Here are some points, one per row:
 2.179 -0.571  0.229  0.191  0.074 -1.564 -2.012 -0.584  0.233  1.104 -1.057 -1.039  0.381 -0.536  0.694 -1.201  0.238  0.525 -0.666 -1.451 -0.753  0.852  1.333  0.963
-0.104 -1.533 -1.465 -0.948 -1.678 -0.190  0.413 -0.228  0.145  0.112 -1.034 -1.986  0.371  0.142  1.141 -0.257  0.538 -0.228  1.773  2.052  2.695  2.599  2.240  1.902
 0.632  2.863  0.665 -0.460 -1.078 -0.200 -1.269 -1.215  2.076  0.446 -1.063  0.323 -1.504  0.814  0.298 -1.076  0.180 -0.392  0.271  0.838 -0.724  0.878 -0.055 -1.316
 1.217  2.336  0.702  1.462  0.933 -0.139 -0.532  1.084 -0.772 -0.085 -0.382  0.008  1.384 -1.080 -0.487 -1.294  0.613 -0.109  1.352  2.316 -1.425 -2.458  0.576  1.577
 0.827 -0.626 -0.402 -1.269 -0.918  0.324 -1.003 -0.608 -0.374 -0.909  1.591  0.206 -0.687  0.097  0.587 -0.177 -0.142  0.831  0.081  0.336 -1.179 -1.067 -1.080  0.820
-0.082  1.022  1.282  1.390  0.532  0.095  0.696 -0.856  0.206 -0.145  1.049 -0.137  0.187  2.921 -0.044  1.305 -1.648 -0.731  0.254  0.162  1.185 -0.384  1.358  1.072
-0.876 -0.070 -0.958  0.298 -0.681 -0.964  1.751  0.665 -0.337 -2.294  1.225 -0.762 -1.600  0.429  1.299 -1.413 -0.312 -1.402  0.449 -0.120 -1.022 -0.128 -0.682 -1.359
-0.078 -0.695 -0.348 -0.353  1.021  0.002 -0.974 -0.569 -0.252  0.441  0.741 -0.910  0.420 -0.526  1.109 -1.526  1.037  0.243  0.457  0.408  1.236 -1.335 -0.297 -1.062
-0.772  0.081  0.878 -0.777 -0.035 -0.759  1.102 -1.195 -0.955  0.052  1.934 -0.488  1.901 -0.504 -1.493 -0.829  0.657  0.154 -0.093  0.660 -0.820  0.762  0.407 -1.063
 0.583 -0.590  2.065 -0.004 -0.392  0.430  1.148  3.292  2.855  0.153  0.609  0.695 -0.937 -1.295  0.588 -1.410  1.701 -0.605 -0.164 -1.692  1.131 -0.111 -0.617  0.291
-0.099  0.089  0.916  0.759  0.508 -1.216 -0.700  1.166 -2.201  0.741 -1.133  0.813 -1.851 -0.418 -0.364  0.164 -1.594  0.059  2.840  0.548  0.599 -0.930 -0.176 -0.626
-1.259 -0.946 -0.099 -0.532 -0.134  0.427  0.248 -0.384  0.404  0.898  0.838  0.652 -0.153  0.367  1.415  1.063  0.203  0.142  1.198  0.398  1.004 -0.792 -0.651 -0.225
-0.354  0.204 -0.750  0.252 -1.190  1.092  0.032 -0.422 -0.349  0.764  0.137  0.732  1.602 -0.386 -0.236 -0.571  0.408  0.188 -0.138  1.627  0.679 -0.237 -0.528 -1.409
-0.840  0.110 -1.698 -1.687 -1.537 -0.519 -1.117  1.617 -0.791 -1.523 -0.101  0.555 -1.234 -0.322 -0.516  0.852  1.090  0.700 -0.696  1.684 -0.203  1.793  2.852  0.727
 1.883 -0.926  0.373  1.414  0.170  1.697  1.070  2.310  1.164  0.837  0.208 -2.176 -0.157 -0.086  0.825  0.465 -1.722  1.823 -0.328  0.346 -2.119  0.758  1.419 -1.560
-0.928  0.925  0.184 -0.386 -0.031  0.350 -1.357 -0.866 -0.151  1.560 -0.839  0.836  0.741  0.130  0.308  0.129 -0.190  1.033 -0.655 -0.473  0.366  0.437 -0.277 -0.008
-0.738 -1.713  1.115 -0.374  3.376  0.873  1.719 -1.325  0.558  0.593 -2.169  0.214 -2.342  0.712 -1.374 -1.953  0.645  0.661 -1.337  1.910 -0.941  0.035 -0.243  1.452
 1.331  0.151 -1.097 -0.334 -0.221  1.883  3.345  0.391 -0.537  1.594 -0.064  1.339 -0.297 -2.390 -1.846  0.310 -0.404 -2.038 -0.214 -1.405  0.135  0.364 -0.130  0.027
-1.288 -1.149  0.612  1.432 -0.803  0.575  0.556 -0.008 -0.851 -1.429 -2.131 -1.555  0.575  0.961 -1.385 -0.833  1.541  0.448  1.235 -2.000 -0.654  0.107 -0.404 -0.427
 0.061  0.279  0.394  0.885  1.038 -1.379 -1.199 -1.318 -0.768  1.055  0.228 -0.410 -0.890 -0.669  0.206  1.488  2.292 -2.570 -0.128 -1.088 -0.790 -0.204  2.020 -0.792
-0.253 -0.502 -1.124 -1.323 -0.384  0.712 -0.582  0.721  0.132  0.276  0.885  1.275  0.490  1.932  0.667  0.255  0.827 -0.577 -0.162 -0.443 -0.890 -0.298 -0.460 -0.069
-0.225  0.617 -0.004  0.992 -0.645  1.214 -0.833  0.265 -0.745 -1.368 -0.406  0.736  1.064  1.183 -1.504 -0.440  0.813  0.087 -0.456 -1.161  0.658  0.022  0.083  0.684
 0.125 -1.216  1.067  0.308 -0.164 -1.056  0.106  0.005 -0.163  0.849  0.674  1.465  0.434  0.398 -0.218  0.384  1.025  0.486  0.132  0.274  0.098  0.978  0.026 -0.660
-0.468 -0.497 -1.075 -0.220 -0.078 -0.978 -0.324  0.675  0.222  0.005 -0.758  0.825  0.055  0.395  0.953  0.456 -0.340  0.367  0.059  0.345 -0.184 -0.329 -1.156 -1.557
-1.321 -0.693  1.579  3.163 -0.340  0.133 -1.816 -0.184 -0.943 -0.510  0.406 -0.194  0.414 -1.904  0.780 -0.872 -2.251 -2.224 -1.564  0.461 -0.073  1.576 -1.495  2.194
 2.366  0.959 -1.617  0.331  0.295 -2.271 -0.089 -0.010  0.387 -0.920 -0.301  0.180 -1.585 -0.160 -1.636  0.052 -0.016  0.502 -0.368  0.167  2.703  0.528  0.007  1.968
-0.777 -0.290 -0.960  0.614  0.231  0.314 -0.307 -0.171  1.495  0.756 -0.940 -0.272 -0.377  0.189 -0.666  0.043 -1.117 -1.400  1.006 -0.610  0.205  0.379 -0.022 -1.539
 2.108  1.623  2.371 -1.727 -0.889 -0.116  0.581 -1.610  0.192 -1.352 -0.394 -2.115 -0.167 -1.052 -0.171  1.022 -0.556 -0.473  0.729  0.134  0.013  0.570 -0.589  0.999
-1.547  0.207 -1.041 -0.979  1.347 -0.978  1.078  1.306  0.550  0.951  1.426 -1.456 -0.344  0.122 -1.900 -1.407 -2.441 -0.028 -0.961 -2.073 -0.424 -1.081  0.950  0.524
 0.216  0.177 -0.402 -1.881 -1.187 -0.492 -0.787 -0.876 -1.312  0.069 -0.788 -0.541 -0.696 -2.072  0.184  1.074 -0.778  1.001  0.436 -0.995 -0.011 -0.189  0.678  0.649
 0.136  0.231 -0.623  0.830 -0.898  0.315 -0.914 -1.240 -0.302  0.666  0.657  0.301 -0.794  0.261 -1.828 -0.632 -0.873  1.282  0.827  0.052 -0.536  1.622 -1.529 -0.638
-1.082 -0.373 -0.236 -1.156 -0.152 -0.796  0.394 -0.017  0.955  0.767  1.014  0.454  0.652  0.939  0.989  0.171  0.015 -0.377 -0.246  0.114 -0.045  0.207 -0.907 -0.541
-0.446 -1.019  0.029 -0.258  0.312 -0.818 -0.195  0.269  0.232 -0.178  0.831  0.900  0.866  0.128  0.112  1.288  0.411  0.889 -0.065  0.976 -0.057 -0.226 -0.925 -0.229
-1.081  1.179 -0.339  0.139  0.353  0.380  2.146 -0.990 -0.620 -1.507 -2.213  0.776  0.663 -0.011  1.954 -1.101 -0.451 -0.177 -0.552 -0.272 -1.001 -0.668  0.708  0.517
-1.350  0.280 -0.764  1.175 -0.853  2.276 -0.286  0.103  1.904  0.295  0.924 -0.385 -0.549 -0.882 -1.064 -0.199 -0.417 -0.488 -0.785  0.705  0.432 -2.251  1.504 -0.282
-1.660 -0.037 -0.538 -0.608  0.734  1.325 -0.580  0.714  1.241  0.139 -0.423 -0.915  0.624  0.020  0.237  1.115  0.656  1.290  0.911 -1.712  0.524 -1.003 -1.000  0.944
-0.553 -0.759  0.616 -1.296 -0.336  0.753  0.865  0.708  0.068  1.256 -0.217  1.215  0.163  0.343  1.159  0.573 -0.547 -0.323  0.257 -0.007 -0.979 -0.263 -0.226  0.500
 1.043  1.599 -0.238  1.891 -0.750  0.324  1.321 -1.175 -2.163  0.975  0.966  0.311 -1.229  0.463  2.029 -0.333  0.890  2.033 -1.099 -1.188  1.010 -0.342  0.154  0.367
-0.235  0.820  2.572 -0.452  0.068 -0.553 -0.334  0.699 -0.434 -1.019 -0.470  1.401  0.732  0.452 -0.185 -0.005 -1.056  0.725 -0.327 -0.629  0.526  0.410  1.839 -0.573
 1.165 -1.999  0.210 -1.019  1.216  1.198 -0.855 -0.489 -1.060 -1.580 -0.814  0.222  0.286  0.120  0.361 -1.070 -1.641 -0.481 -1.588 -0.353  1.887 -0.967  0.408 -1.969
 0.693  1.354 -0.158  0.776  3.832  2.108 -0.578 -0.489  0.332 -2.597  1.475  0.722 -0.073 -1.116  0.445  0.329  0.024  0.094  1.821 -0.511 -0.116  2.251  0.252 -0.354
 0.885 -0.234 -2.449  0.101  0.451 -0.443  0.455  1.198  0.258  0.743 -0.535  0.621  1.609  1.308  0.873 -0.033 -0.160 -1.412 -0.499 -0.236 -0.817  0.414 -1.013  0.412
 0.141  1.353  0.584 -0.574  1.246  1.805  0.136  2.132 -1.867  0.491 -0.868 -2.839 -0.896  0.929 -0.550  1.611  0.857 -1.491 -2.028  0.957  0.125  0.489 -2.085 -0.642
-0.848 -0.928 -0.926  1.128  0.171 -0.475  1.054 -0.202  1.787 -0.580 -0.729  0.325  0.243 -1.692  0.314  2.677  0.249  0.867 -1.411  0.064 -0.979 -0.382 -0.388 -0.359
-0.983  0.994  0.531  0.597  0.278 -2.073  0.339  0.204  0.057 -0.332  0.195 -0.494  1.039 -0.586 -0.269  0.299  0.423  1.190 -0.862  0.378  1.366  0.037 -1.156 -1.116
-0.390  0.581 -0.371 -1.689 -0.494 -1.069 -1.095 -0.124  0.034  0.758  0.476 -0.375  0.316 -0.170  0.273 -0.422  0.654  0.409  0.379 -0.300 -0.699  0.307 -0.028  1.128
 0.976 -0.631  1.053  0.131 -1.923  0.000 -0.779 -1.121  0.318 -0.664  0.284  0.395 -1.215  0.518 -1.112  0.246  0.162 -0.152 -0.579  0.351 -0.484 -1.329 -0.239  0.898
 1.811 -0.635 -0.203 -0.021 -0.271 -0.887  0.006 -0.946  0.514 -0.836 -0.443  0.005  1.710  0.529 -0.729  0.992  0.171 -0.649  0.356  0.404  0.294 -1.336 -0.075 -0.733
 0.259 -1.401 -0.143  0.068 -0.124 -0.668 -0.041 -0.303 -0.372  0.482  1.504  0.549  0.655  1.055 -0.225  0.693  0.338  0.294  1.146  0.054 -0.949 -0.066 -0.380  0.495
Along one direction, these points spread out more than along any other. Take the direction at right angles to it along which they spread out most. Then take the direction at right angles to both along which they spread out most. Go by this last direction. How many in every 100 of the points above lie lower along it than each point below? Round to a whole number. More than half of the points above lie lower than the first one.
-1.259 -0.946 -0.099 -0.532 -0.134  0.427  0.248 -0.384  0.404  0.898  0.838  0.652 -0.153  0.367  1.415  1.063  0.203  0.142  1.198  0.398  1.004 -0.792 -0.651 -0.225 43
 0.693  1.354 -0.158  0.776  3.832  2.108 -0.578 -0.489  0.332 -2.597  1.475  0.722 -0.073 -1.116  0.445  0.329  0.024  0.094  1.821 -0.511 -0.116  2.251  0.252 -0.354 31
-0.738 -1.713  1.115 -0.374  3.376  0.873  1.719 -1.325  0.558  0.593 -2.169  0.214 -2.342  0.712 -1.374 -1.953  0.645  0.661 -1.337  1.910 -0.941  0.035 -0.243  1.452 82
-1.081  1.179 -0.339  0.139  0.353  0.380  2.146 -0.990 -0.620 -1.507 -2.213  0.776  0.663 -0.011  1.954 -1.101 -0.451 -0.177 -0.552 -0.272 -1.001 -0.668  0.708  0.517 57
 2.179 -0.571  0.229  0.191  0.074 -1.564 -2.012 -0.584  0.233  1.104 -1.057 -1.039  0.381 -0.536  0.694 -1.201  0.238  0.525 -0.666 -1.451 -0.753  0.852  1.333  0.963 78
-0.772  0.081  0.878 -0.777 -0.035 -0.759  1.102 -1.195 -0.955  0.052  1.934 -0.488  1.901 -0.504 -1.493 -0.829  0.657  0.154 -0.093  0.660 -0.820  0.762  0.407 -1.063 6
 1.043  1.599 -0.238  1.891 -0.750  0.324  1.321 -1.175 -2.163  0.975  0.966  0.311 -1.229  0.463  2.029 -0.333  0.890  2.033 -1.099 -1.188  1.010 -0.342  0.154  0.367 24
 0.976 -0.631  1.053  0.131 -1.923  0.000 -0.779 -1.121  0.318 -0.664  0.284  0.395 -1.215  0.518 -1.112  0.246  0.162 -0.152 -0.579  0.351 -0.484 -1.329 -0.239  0.898 45
-0.848 -0.928 -0.926  1.128  0.171 -0.475  1.054 -0.202  1.787 -0.580 -0.729  0.325  0.243 -1.692  0.314  2.677  0.249  0.867 -1.411  0.064 -0.979 -0.382 -0.388 -0.359 71
-0.777 -0.290 -0.960  0.614  0.231  0.314 -0.307 -0.171  1.495  0.756 -0.940 -0.272 -0.377  0.189 -0.666  0.043 -1.117 -1.400  1.006 -0.610  0.205  0.379 -0.022 -1.539 69
 0.216  0.177 -0.402 -1.881 -1.187 -0.492 -0.787 -0.876 -1.312  0.069 -0.788 -0.541 -0.696 -2.072  0.184  1.074 -0.778  1.001  0.436 -0.995 -0.011 -0.189  0.678  0.649 84
-0.390  0.581 -0.371 -1.689 -0.494 -1.069 -1.095 -0.124  0.034  0.758  0.476 -0.375  0.316 -0.170  0.273 -0.422  0.654  0.409  0.379 -0.300 -0.699  0.307 -0.028  1.128 63
-1.350  0.280 -0.764  1.175 -0.853  2.276 -0.286  0.103  1.904  0.295  0.924 -0.385 -0.549 -0.882 -1.064 -0.199 -0.417 -0.488 -0.785  0.705  0.432 -2.251  1.504 -0.282 76
